128 stands for zero in the data rows.
A hidden rule labels the rows of this table. It goes by one to three of the table's principal directions, not those with the most spread.
[109, 135, 195, 103, 105, 59, 158, 73, 93, 75, 101, 141, 112, 142, 130, 226, 149, 59, 120, 65, 157, 99, 128, 169, 147, 169, 119, 155, 116, 94, 81, 175, 192, 125, 121, 135, 97, 164, 191, 161, 92, 90, 193, 80, 101, 158, 175, 100, 104, 57] J338
[144, 133, 172, 106, 141, 115, 87, 94, 108, 115, 106, 130, 111, 65, 90, 104, 90, 155, 132, 153, 192, 133, 150, 154, 139, 135, 151, 163, 104, 120, 113, 144, 163, 123, 84, 145, 106, 150, 147, 126, 142, 84, 108, 127, 118, 142, 117, 71, 112, 95] J338
[193, 125, 90, 102, 56, 106, 206, 179, 134, 126, 127, 135, 128, 175, 184, 169, 146, 80, 113, 149, 95, 138, 86, 80, 124, 145, 145, 109, 96, 146, 92, 130, 167, 112, 132, 81, 122, 118, 112, 127, 100, 160, 162, 129, 131, 113, 175, 167, 109, 65] J338
[63, 150, 154, 118, 162, 91, 80, 46, 121, 104, 153, 123, 95, 86, 114, 167, 123, 108, 142, 102, 230, 116, 197, 177, 122, 148, 173, 183, 126, 74, 130, 171, 184, 158, 63, 134, 77, 167, 162, 145, 117, 68, 121, 116, 131, 167, 137, 42, 92, 130] J338
[81, 96, 156, 153, 193, 98, 94, 94, 155, 114, 131, 95, 168, 89, 117, 88, 118, 138, 134, 88, 54, 134, 125, 137, 136, 147, 84, 112, 153, 128, 110, 107, 49, 161, 120, 149, 164, 162, 155, 76, 140, 118, 128, 124, 127, 200, 127, 165, 131, 144] J815
[98, 129, 93, 140, 160, 175, 95, 81, 120, 134, 140, 119, 102, 105, 118, 109, 120, 181, 152, 98, 163, 125, 171, 144, 137, 122, 156, 145, 179, 134, 168, 130, 113, 171, 123, 131, 123, 153, 133, 122, 153, 113, 112, 108, 124, 110, 105, 84, 140, 168] J338
[123, 144, 109, 142, 105, 143, 171, 157, 108, 128, 116, 144, 133, 170, 150, 177, 133, 98, 111, 121, 87, 131, 85, 52, 154, 137, 101, 92, 139, 157, 88, 148, 104, 94, 186, 107, 151, 67, 115, 145, 124, 169, 174, 120, 130, 107, 126, 172, 126, 133] J959
[128, 119, 93, 110, 144, 125, 129, 130, 182, 155, 139, 109, 124, 134, 161, 103, 140, 160, 134, 96, 60, 130, 121, 108, 124, 110, 90, 87, 137, 125, 129, 96, 98, 174, 127, 112, 147, 154, 112, 103, 121, 130, 147, 133, 145, 114, 135, 163, 161, 133] J815
[77, 137, 63, 148, 137, 178, 108, 132, 131, 143, 181, 109, 149, 129, 104, 109, 119, 72, 134, 82, 161, 109, 154, 159, 73, 103, 124, 196, 212, 69, 199, 163, 134, 128, 144, 200, 163, 91, 132, 170, 116, 130, 150, 141, 129, 107, 69, 84, 147, 186] J338
[124, 142, 40, 72, 126, 165, 67, 119, 157, 185, 149, 157, 94, 160, 187, 182, 122, 108, 151, 91, 197, 126, 153, 103, 99, 110, 178, 145, 151, 77, 163, 159, 176, 173, 98, 121, 118, 97, 99, 172, 74, 82, 106, 122, 173, 127, 124, 86, 174, 158] J815
[173, 135, 81, 135, 70, 162, 159, 194, 135, 153, 155, 123, 134, 172, 143, 137, 149, 59, 127, 143, 117, 132, 91, 94, 101, 104, 84, 132, 138, 119, 144, 120, 141, 90, 158, 116, 154, 73, 98, 141, 115, 170, 173, 157, 123, 82, 150, 125, 135, 135] J338
[129, 131, 188, 165, 108, 93, 112, 149, 124, 119, 116, 122, 162, 152, 61, 84, 115, 88, 116, 149, 120, 129, 107, 177, 136, 132, 78, 113, 135, 176, 135, 131, 109, 95, 122, 151, 144, 147, 167, 83, 121, 142, 95, 103, 67, 139, 137, 147, 145, 117] J815
[129, 129, 106, 166, 144, 122, 56, 156, 169, 146, 184, 133, 143, 111, 99, 119, 115, 191, 131, 203, 169, 140, 160, 87, 97, 132, 186, 110, 99, 145, 157, 84, 139, 101, 101, 139, 103, 104, 90, 133, 152, 156, 60, 144, 193, 189, 62, 106, 104, 200] J815
[110, 126, 193, 143, 157, 117, 114, 120, 117, 94, 91, 108, 169, 104, 79, 59, 88, 122, 122, 158, 103, 148, 101, 168, 168, 128, 103, 139, 125, 160, 114, 120, 68, 121, 102, 162, 158, 153, 158, 64, 143, 112, 82, 125, 84, 157, 123, 170, 127, 97] J815
[73, 131, 71, 140, 125, 155, 82, 108, 155, 153, 186, 90, 120, 98, 100, 168, 134, 102, 104, 75, 168, 136, 89, 42, 132, 150, 125, 155, 125, 78, 141, 149, 142, 111, 107, 176, 167, 83, 102, 170, 147, 117, 158, 117, 175, 139, 51, 128, 86, 210] J338
[117, 136, 129, 122, 154, 146, 93, 104, 130, 126, 103, 150, 115, 104, 119, 145, 99, 179, 139, 113, 147, 130, 136, 124, 145, 147, 168, 116, 126, 124, 119, 134, 127, 138, 137, 146, 117, 122, 122, 144, 125, 104, 110, 113, 157, 160, 103, 118, 129, 152] J815
[142, 116, 171, 96, 159, 111, 102, 82, 116, 124, 82, 175, 111, 112, 153, 141, 135, 192, 153, 92, 146, 121, 176, 187, 131, 139, 162, 120, 128, 140, 125, 131, 123, 165, 133, 101, 84, 171, 158, 125, 111, 90, 93, 107, 122, 169, 184, 89, 157, 103] J815
[113, 116, 159, 148, 147, 86, 135, 120, 115, 92, 133, 103, 150, 72, 86, 113, 107, 140, 112, 151, 95, 135, 99, 120, 130, 173, 141, 129, 91, 142, 89, 124, 108, 108, 105, 151, 143, 155, 151, 104, 165, 141, 121, 119, 118, 178, 125, 171, 70, 130] J338
[39, 162, 133, 112, 172, 144, 126, 78, 104, 108, 123, 100, 105, 62, 92, 82, 87, 111, 121, 96, 161, 130, 143, 169, 145, 126, 127, 188, 171, 101, 111, 200, 104, 164, 100, 160, 152, 151, 164, 106, 135, 79, 138, 117, 77, 99, 127, 127, 116, 144] J338
[70, 124, 161, 105, 170, 86, 180, 62, 115, 79, 107, 104, 97, 26, 132, 131, 123, 172, 110, 117, 97, 116, 159, 121, 141, 176, 178, 119, 103, 122, 35, 180, 115, 174, 117, 99, 108, 187, 168, 114, 157, 110, 159, 121, 130, 156, 177, 180, 65, 104] J815
[211, 161, 120, 135, 57, 128, 211, 215, 116, 128, 129, 153, 140, 193, 141, 118, 110, 89, 131, 220, 143, 137, 122, 119, 119, 95, 122, 118, 107, 168, 118, 125, 168, 52, 160, 87, 99, 82, 91, 126, 102, 185, 154, 170, 103, 59, 132, 118, 116, 93] J110
[141, 84, 119, 177, 137, 148, 133, 169, 110, 130, 140, 112, 160, 128, 122, 117, 129, 121, 116, 157, 68, 134, 94, 79, 108, 133, 96, 105, 147, 152, 128, 95, 71, 97, 167, 133, 178, 91, 109, 116, 176, 180, 140, 146, 138, 146, 107, 172, 117, 163] J815
[84, 143, 97, 108, 139, 128, 138, 104, 129, 118, 150, 118, 115, 96, 128, 137, 117, 143, 119, 109, 163, 138, 131, 110, 131, 143, 182, 166, 124, 115, 123, 159, 139, 135, 99, 139, 124, 142, 130, 134, 131, 112, 127, 114, 139, 138, 101, 129, 89, 148] J338
[175, 96, 144, 117, 145, 140, 64, 80, 140, 149, 95, 139, 153, 182, 168, 195, 172, 149, 157, 105, 115, 115, 117, 70, 194, 120, 123, 82, 73, 119, 125, 83, 108, 146, 124, 109, 119, 89, 120, 147, 122, 109, 100, 101, 167, 151, 115, 138, 171, 122] J338
[128, 144, 116, 115, 94, 103, 81, 118, 181, 148, 168, 129, 121, 157, 126, 217, 162, 103, 106, 78, 178, 123, 102, 79, 130, 140, 120, 132, 83, 77, 149, 117, 197, 103, 99, 162, 117, 96, 113, 187, 109, 109, 150, 112, 189, 158, 88, 92, 112, 138] J338
[162, 153, 64, 125, 53, 112, 177, 194, 183, 124, 173, 122, 151, 243, 161, 205, 154, 100, 122, 154, 119, 126, 87, 23, 160, 109, 124, 69, 89, 160, 114, 102, 146, 90, 151, 94, 127, 85, 84, 129, 87, 190, 183, 94, 147, 83, 73, 200, 128, 152] J815
[95, 111, 92, 177, 164, 142, 63, 102, 146, 116, 157, 96, 197, 125, 84, 135, 105, 140, 140, 96, 104, 141, 90, 57, 165, 162, 141, 120, 140, 152, 138, 111, 54, 109, 123, 184, 180, 98, 141, 103, 150, 153, 108, 79, 143, 202, 39, 161, 113, 197] J815
[127, 135, 85, 111, 89, 130, 147, 169, 91, 147, 155, 153, 98, 142, 137, 175, 163, 132, 96, 129, 158, 137, 90, 90, 88, 140, 164, 146, 101, 140, 152, 138, 160, 91, 129, 115, 134, 114, 113, 168, 147, 160, 118, 109, 130, 106, 134, 124, 104, 153] J959
[207, 108, 112, 155, 98, 137, 168, 222, 135, 144, 129, 137, 172, 198, 140, 85, 142, 165, 114, 189, 49, 161, 60, 94, 128, 100, 96, 74, 102, 221, 164, 44, 58, 78, 156, 98, 165, 112, 92, 70, 164, 212, 88, 138, 109, 102, 130, 193, 142, 126] J338
[108, 156, 111, 67, 136, 111, 141, 95, 138, 150, 123, 135, 95, 85, 164, 137, 104, 93, 143, 88, 161, 120, 161, 129, 116, 133, 136, 150, 122, 66, 72, 207, 174, 155, 113, 107, 101, 125, 126, 157, 66, 74, 178, 150, 127, 106, 154, 106, 125, 123] J815
[97, 101, 95, 150, 122, 119, 153, 145, 156, 85, 143, 65, 165, 133, 122, 118, 111, 81, 110, 141, 57, 149, 69, 62, 160, 154, 124, 110, 145, 151, 85, 117, 73, 144, 110, 141, 192, 142, 134, 55, 137, 154, 160, 93, 128, 168, 97, 228, 102, 119] J338
[134, 80, 172, 161, 169, 121, 43, 105, 87, 127, 131, 139, 141, 121, 99, 136, 160, 204, 133, 118, 142, 133, 117, 149, 136, 142, 124, 137, 103, 147, 189, 50, 98, 122, 112, 152, 132, 155, 131, 134, 189, 120, 59, 95, 128, 172, 88, 95, 132, 168] J110
[146, 98, 96, 122, 130, 105, 161, 115, 123, 129, 144, 130, 123, 126, 165, 162, 165, 188, 121, 86, 81, 125, 118, 91, 127, 164, 161, 102, 115, 164, 115, 116, 104, 152, 140, 90, 125, 160, 139, 121, 156, 153, 135, 88, 124, 139, 159, 170, 108, 146] J338
[146, 83, 198, 163, 132, 68, 101, 141, 80, 118, 125, 158, 145, 161, 126, 186, 199, 144, 112, 131, 100, 116, 107, 143, 104, 155, 102, 91, 73, 154, 152, 67, 113, 96, 143, 108, 119, 143, 143, 145, 167, 163, 91, 105, 122, 175, 162, 131, 126, 131] J815
[110, 138, 129, 120, 94, 114, 90, 167, 137, 166, 163, 121, 104, 169, 123, 142, 139, 39, 97, 147, 168, 128, 107, 117, 100, 93, 57, 159, 152, 98, 146, 137, 180, 116, 90, 142, 152, 101, 120, 143, 110, 106, 141, 134, 124, 102, 123, 102, 157, 124] J815
[123, 155, 26, 104, 128, 199, 120, 128, 142, 174, 160, 118, 141, 170, 167, 132, 109, 79, 163, 98, 164, 132, 127, 67, 145, 82, 126, 169, 159, 75, 148, 159, 134, 127, 131, 139, 149, 47, 82, 162, 78, 116, 166, 144, 140, 58, 48, 101, 156, 180] J338
[115, 162, 201, 171, 117, 115, 157, 124, 104, 68, 88, 137, 153, 138, 71, 116, 86, 111, 136, 174, 132, 114, 144, 190, 173, 143, 130, 128, 145, 161, 97, 142, 137, 99, 156, 161, 99, 135, 162, 124, 113, 132, 119, 121, 95, 142, 117, 139, 117, 94] J338
[86, 132, 130, 138, 170, 136, 95, 107, 157, 110, 141, 89, 141, 89, 108, 114, 97, 151, 113, 152, 127, 149, 111, 71, 166, 125, 132, 130, 106, 113, 110, 108, 97, 130, 91, 159, 154, 112, 107, 107, 163, 114, 124, 140, 171, 156, 55, 153, 93, 143] J338
[59, 112, 170, 169, 186, 184, 29, 74, 84, 119, 106, 128, 131, 63, 60, 103, 136, 187, 121, 112, 188, 130, 152, 161, 155, 145, 169, 155, 138, 122, 176, 135, 76, 142, 132, 179, 140, 114, 141, 145, 183, 93, 38, 105, 132, 162, 76, 105, 134, 197] J959
[204, 98, 144, 121, 128, 125, 153, 119, 123, 139, 93, 157, 134, 101, 148, 105, 118, 198, 154, 132, 98, 128, 149, 139, 127, 150, 159, 105, 116, 165, 105, 115, 128, 124, 155, 99, 92, 149, 129, 127, 129, 133, 114, 143, 135, 155, 163, 120, 123, 106] J110
[127, 144, 103, 111, 123, 151, 133, 133, 133, 143, 143, 134, 105, 161, 148, 148, 154, 164, 112, 123, 156, 131, 127, 101, 139, 90, 128, 129, 119, 133, 164, 112, 129, 129, 126, 114, 128, 112, 105, 141, 150, 134, 128, 122, 138, 70, 101, 117, 138, 140] J338
[104, 143, 146, 100, 132, 138, 123, 105, 94, 145, 98, 142, 101, 116, 125, 117, 147, 140, 127, 96, 131, 117, 129, 153, 145, 121, 106, 137, 134, 128, 119, 161, 126, 150, 138, 119, 126, 140, 149, 147, 118, 101, 119, 106, 88, 81, 156, 130, 164, 127] J959
[150, 140, 125, 89, 89, 131, 146, 130, 114, 127, 102, 147, 118, 163, 163, 172, 142, 72, 127, 101, 159, 129, 113, 124, 147, 124, 123, 136, 119, 116, 114, 163, 150, 129, 134, 102, 124, 108, 131, 140, 85, 108, 154, 115, 106, 97, 163, 121, 148, 84] J815
[101, 150, 121, 109, 145, 125, 145, 112, 130, 116, 123, 132, 101, 92, 128, 135, 110, 149, 132, 131, 142, 133, 139, 128, 119, 139, 164, 127, 109, 114, 106, 147, 139, 131, 120, 119, 112, 144, 124, 130, 128, 124, 139, 137, 144, 136, 140, 121, 96, 134] J815
[105, 114, 229, 193, 154, 94, 86, 123, 96, 87, 122, 99, 183, 124, 34, 50, 111, 111, 131, 186, 109, 134, 112, 200, 153, 122, 62, 157, 143, 180, 145, 81, 78, 92, 94, 177, 151, 174, 184, 61, 166, 137, 69, 112, 61, 173, 116, 131, 127, 115] J338
[162, 111, 130, 141, 76, 77, 98, 147, 140, 145, 171, 140, 157, 177, 116, 180, 158, 81, 123, 123, 158, 120, 115, 104, 100, 145, 112, 128, 112, 146, 150, 118, 176, 78, 110, 132, 115, 124, 143, 153, 106, 150, 122, 104, 133, 171, 119, 106, 125, 129] J815
[208, 126, 115, 97, 86, 114, 215, 193, 123, 141, 108, 161, 128, 183, 195, 138, 152, 145, 121, 183, 66, 140, 96, 92, 118, 106, 129, 97, 82, 166, 106, 87, 143, 96, 151, 69, 110, 117, 95, 130, 119, 177, 136, 161, 143, 96, 168, 158, 129, 63] J338
[70, 122, 83, 140, 136, 113, 151, 137, 186, 120, 181, 72, 150, 145, 152, 163, 170, 103, 95, 98, 53, 132, 78, 38, 139, 130, 92, 91, 106, 107, 114, 102, 77, 143, 125, 129, 179, 113, 106, 115, 148, 163, 175, 127, 169, 134, 102, 229, 101, 164] J815
[61, 147, 183, 143, 191, 82, 128, 38, 75, 68, 126, 129, 114, 46, 76, 122, 87, 178, 127, 124, 185, 114, 196, 201, 132, 174, 214, 184, 142, 146, 105, 188, 132, 145, 84, 150, 85, 194, 210, 109, 170, 99, 91, 91, 88, 183, 148, 84, 62, 123] J338
[149, 152, 69, 17, 79, 92, 212, 127, 149, 145, 124, 153, 51, 125, 219, 185, 151, 112, 113, 76, 148, 120, 147, 122, 80, 132, 179, 136, 107, 82, 89, 193, 224, 174, 110, 65, 86, 168, 127, 160, 66, 101, 201, 126, 144, 82, 211, 105, 124, 51] J815
[55, 96, 128, 120, 209, 169, 24, 45, 155, 131, 118, 73, 150, 88, 115, 118, 129, 97, 165, 30, 114, 114, 125, 140, 166, 119, 74, 145, 154, 29, 138, 126, 60, 205, 111, 187, 188, 125, 137, 121, 112, 52, 151, 108, 136, 152, 81, 142, 176, 189] J110
[96, 158, 132, 82, 153, 141, 122, 76, 93, 124, 88, 149, 101, 110, 145, 158, 102, 109, 125, 71, 177, 112, 153, 146, 151, 129, 153, 171, 148, 74, 101, 210, 156, 158, 131, 150, 120, 98, 151, 169, 96, 64, 157, 108, 113, 97, 117, 85, 148, 101] J338
[132, 110, 167, 84, 161, 93, 148, 113, 112, 140, 104, 119, 111, 90, 144, 72, 133, 120, 133, 124, 74, 117, 134, 191, 85, 100, 72, 146, 119, 92, 114, 123, 131, 156, 100, 119, 136, 184, 153, 114, 129, 104, 144, 163, 101, 107, 192, 115, 148, 70] J338
[79, 147, 60, 139, 133, 179, 160, 139, 150, 120, 144, 130, 119, 164, 152, 152, 128, 124, 149, 110, 118, 115, 156, 126, 108, 109, 154, 100, 182, 119, 156, 136, 107, 153, 179, 120, 132, 120, 104, 141, 108, 161, 154, 133, 156, 105, 113, 151, 145, 179] J959
[87, 113, 129, 160, 160, 176, 72, 114, 123, 130, 119, 106, 154, 113, 88, 104, 112, 104, 134, 104, 113, 129, 105, 132, 142, 128, 94, 131, 170, 122, 150, 131, 63, 139, 141, 175, 185, 106, 139, 114, 147, 119, 106, 120, 118, 148, 108, 157, 153, 175] J815
Which label does each new row get?
[95, 167, 53, 96, 137, 123, 156, 134, 156, 151, 158, 149, 77, 99, 169, 130, 106, 210, 120, 143, 139, 135, 173, 81, 106, 136, 209, 106, 137, 150, 100, 161, 155, 164, 122, 85, 89, 144, 101, 138, 118, 135, 120, 128, 167, 113, 119, 139, 113, 159] >> J815
[111, 142, 115, 139, 102, 145, 121, 201, 142, 150, 149, 120, 121, 152, 123, 88, 126, 69, 109, 179, 142, 144, 114, 140, 95, 91, 88, 138, 141, 103, 160, 114, 147, 113, 123, 137, 148, 99, 81, 128, 109, 134, 123, 171, 135, 89, 101, 123, 149, 137] >> J815
[125, 116, 226, 131, 146, 158, 99, 66, 70, 101, 53, 155, 111, 100, 85, 124, 127, 122, 162, 134, 194, 96, 190, 235, 143, 122, 143, 161, 145, 103, 130, 159, 152, 131, 150, 145, 85, 143, 172, 156, 119, 78, 104, 128, 105, 142, 161, 59, 151, 104] >> J815
[102, 133, 108, 124, 120, 110, 123, 122, 136, 130, 164, 88, 146, 114, 101, 111, 99, 35, 117, 104, 140, 124, 112, 122, 111, 129, 94, 189, 168, 91, 112, 180, 147, 120, 91, 175, 168, 116, 162, 117, 107, 110, 176, 118, 98, 133, 111, 117, 117, 125] >> J110
[125, 116, 121, 165, 130, 114, 97, 165, 144, 118, 173, 100, 160, 116, 88, 84, 107, 121, 127, 185, 138, 150, 114, 129, 105, 131, 131, 139, 114, 139, 159, 85, 117, 102, 90, 152, 144, 140, 107, 93, 150, 150, 92, 143, 130, 159, 80, 135, 99, 161] >> J338
[89, 86, 137, 161, 187, 138, 70, 87, 117, 146, 149, 92, 135, 42, 70, 49, 121, 213, 109, 89, 99, 152, 103, 122, 129, 149, 102, 144, 154, 175, 163, 103, 44, 141, 96, 161, 182, 180, 154, 81, 221, 124, 73, 109, 106, 163, 107, 145, 108, 186] >> J338
[142, 164, 129, 96, 114, 101, 197, 127, 127, 114, 115, 153, 76, 108, 150, 110, 105, 157, 141, 164, 158, 125, 188, 196, 100, 132, 195, 131, 115, 130, 109, 156, 195, 151, 112, 82, 54, 188, 129, 123, 101, 118, 126, 152, 119, 100, 186, 92, 102, 81] >> J338
[214, 131, 169, 118, 72, 62, 216, 160, 111, 112, 116, 137, 151, 151, 142, 116, 146, 116, 96, 162, 88, 148, 86, 118, 140, 140, 113, 133, 77, 198, 91, 120, 140, 69, 111, 87, 113, 142, 162, 86, 143, 170, 134, 131, 81, 123, 202, 132, 87, 17] >> J338
[48, 137, 195, 146, 185, 94, 113, 101, 136, 87, 113, 106, 131, 89, 83, 93, 113, 160, 122, 133, 104, 142, 120, 166, 153, 134, 100, 105, 102, 134, 115, 102, 73, 136, 106, 141, 137, 187, 138, 78, 151, 117, 110, 125, 119, 162, 114, 164, 103, 145] >> J959
[103, 154, 77, 151, 84, 124, 170, 168, 111, 129, 173, 106, 151, 169, 117, 124, 126, 27, 100, 139, 136, 123, 116, 105, 107, 123, 117, 157, 174, 145, 133, 190, 133, 105, 128, 134, 160, 90, 150, 122, 116, 168, 149, 116, 77, 79, 124, 150, 126, 127] >> J815
[149, 139, 15, 120, 79, 230, 112, 173, 133, 188, 141, 151, 113, 178, 162, 163, 96, 34, 164, 92, 180, 116, 130, 105, 92, 110, 131, 158, 211, 52, 164, 175, 195, 124, 184, 161, 145, 31, 63, 217, 47, 109, 181, 155, 165, 78, 70, 79, 180, 188] >> J338
[138, 125, 85, 98, 109, 144, 154, 132, 134, 165, 121, 192, 58, 170, 210, 205, 204, 219, 138, 101, 127, 114, 170, 113, 100, 130, 190, 71, 116, 138, 152, 101, 173, 164, 177, 51, 60, 148, 89, 191, 111, 146, 114, 118, 195, 116, 171, 105, 155, 147] >> J959
[138, 113, 129, 142, 119, 125, 128, 168, 158, 132, 149, 95, 161, 153, 134, 118, 135, 74, 120, 164, 86, 126, 101, 88, 128, 99, 63, 112, 119, 105, 117, 96, 111, 114, 132, 137, 163, 91, 100, 121, 125, 145, 162, 161, 144, 115, 97, 175, 138, 131] >> J338
[109, 128, 178, 111, 123, 133, 115, 94, 111, 88, 74, 158, 94, 146, 139, 181, 148, 105, 153, 124, 184, 99, 188, 212, 134, 132, 175, 132, 138, 81, 128, 143, 184, 169, 144, 123, 73, 154, 146, 158, 76, 81, 128, 107, 144, 153, 159, 77, 160, 87] >> J959
[154, 114, 121, 124, 153, 92, 167, 103, 151, 106, 130, 117, 149, 79, 148, 99, 116, 204, 129, 99, 60, 152, 119, 113, 141, 169, 154, 101, 113, 190, 99, 109, 66, 147, 116, 96, 127, 187, 153, 63, 163, 150, 119, 123, 117, 178, 182, 167, 83, 98] >> J110
[55, 152, 161, 110, 191, 139, 91, 84, 66, 139, 120, 157, 90, 80, 113, 86, 119, 111, 156, 117, 204, 90, 238, 255, 56, 88, 132, 192, 185, 64, 168, 197, 150, 167, 128, 137, 94, 149, 165, 169, 110, 80, 102, 160, 83, 87, 165, 30, 173, 149] >> J959
[74, 125, 84, 114, 146, 176, 122, 94, 123, 138, 124, 98, 122, 108, 131, 142, 119, 104, 125, 66, 120, 126, 98, 69, 165, 132, 111, 131, 153, 99, 104, 176, 87, 156, 144, 143, 180, 97, 120, 141, 127, 105, 170, 106, 124, 92, 87, 184, 135, 179] >> J815
[128, 154, 18, 145, 109, 179, 192, 201, 144, 141, 174, 133, 117, 153, 151, 105, 101, 190, 115, 173, 110, 146, 126, 69, 106, 111, 186, 114, 170, 179, 153, 117, 115, 119, 166, 116, 139, 101, 72, 125, 150, 193, 129, 138, 152, 73, 68, 167, 114, 185] >> J338
[87, 151, 67, 100, 149, 141, 110, 91, 166, 153, 161, 119, 91, 122, 151, 137, 125, 144, 149, 95, 168, 117, 178, 122, 119, 116, 170, 142, 151, 85, 134, 159, 160, 182, 101, 121, 105, 138, 120, 139, 96, 97, 141, 115, 152, 112, 110, 96, 138, 171] >> J815
[164, 89, 127, 152, 138, 134, 80, 128, 85, 150, 151, 126, 141, 84, 97, 96, 152, 188, 121, 137, 130, 144, 104, 113, 108, 148, 138, 156, 105, 165, 170, 88, 105, 100, 105, 137, 146, 136, 137, 127, 201, 149, 66, 119, 113, 150, 127, 99, 108, 154] >> J338
[122, 124, 60, 98, 130, 204, 45, 113, 177, 186, 135, 161, 72, 138, 178, 201, 156, 158, 157, 92, 202, 115, 175, 95, 101, 110, 182, 105, 129, 41, 179, 115, 191, 172, 146, 124, 94, 78, 54, 220, 90, 86, 121, 151, 247, 135, 87, 61, 173, 191] >> J959
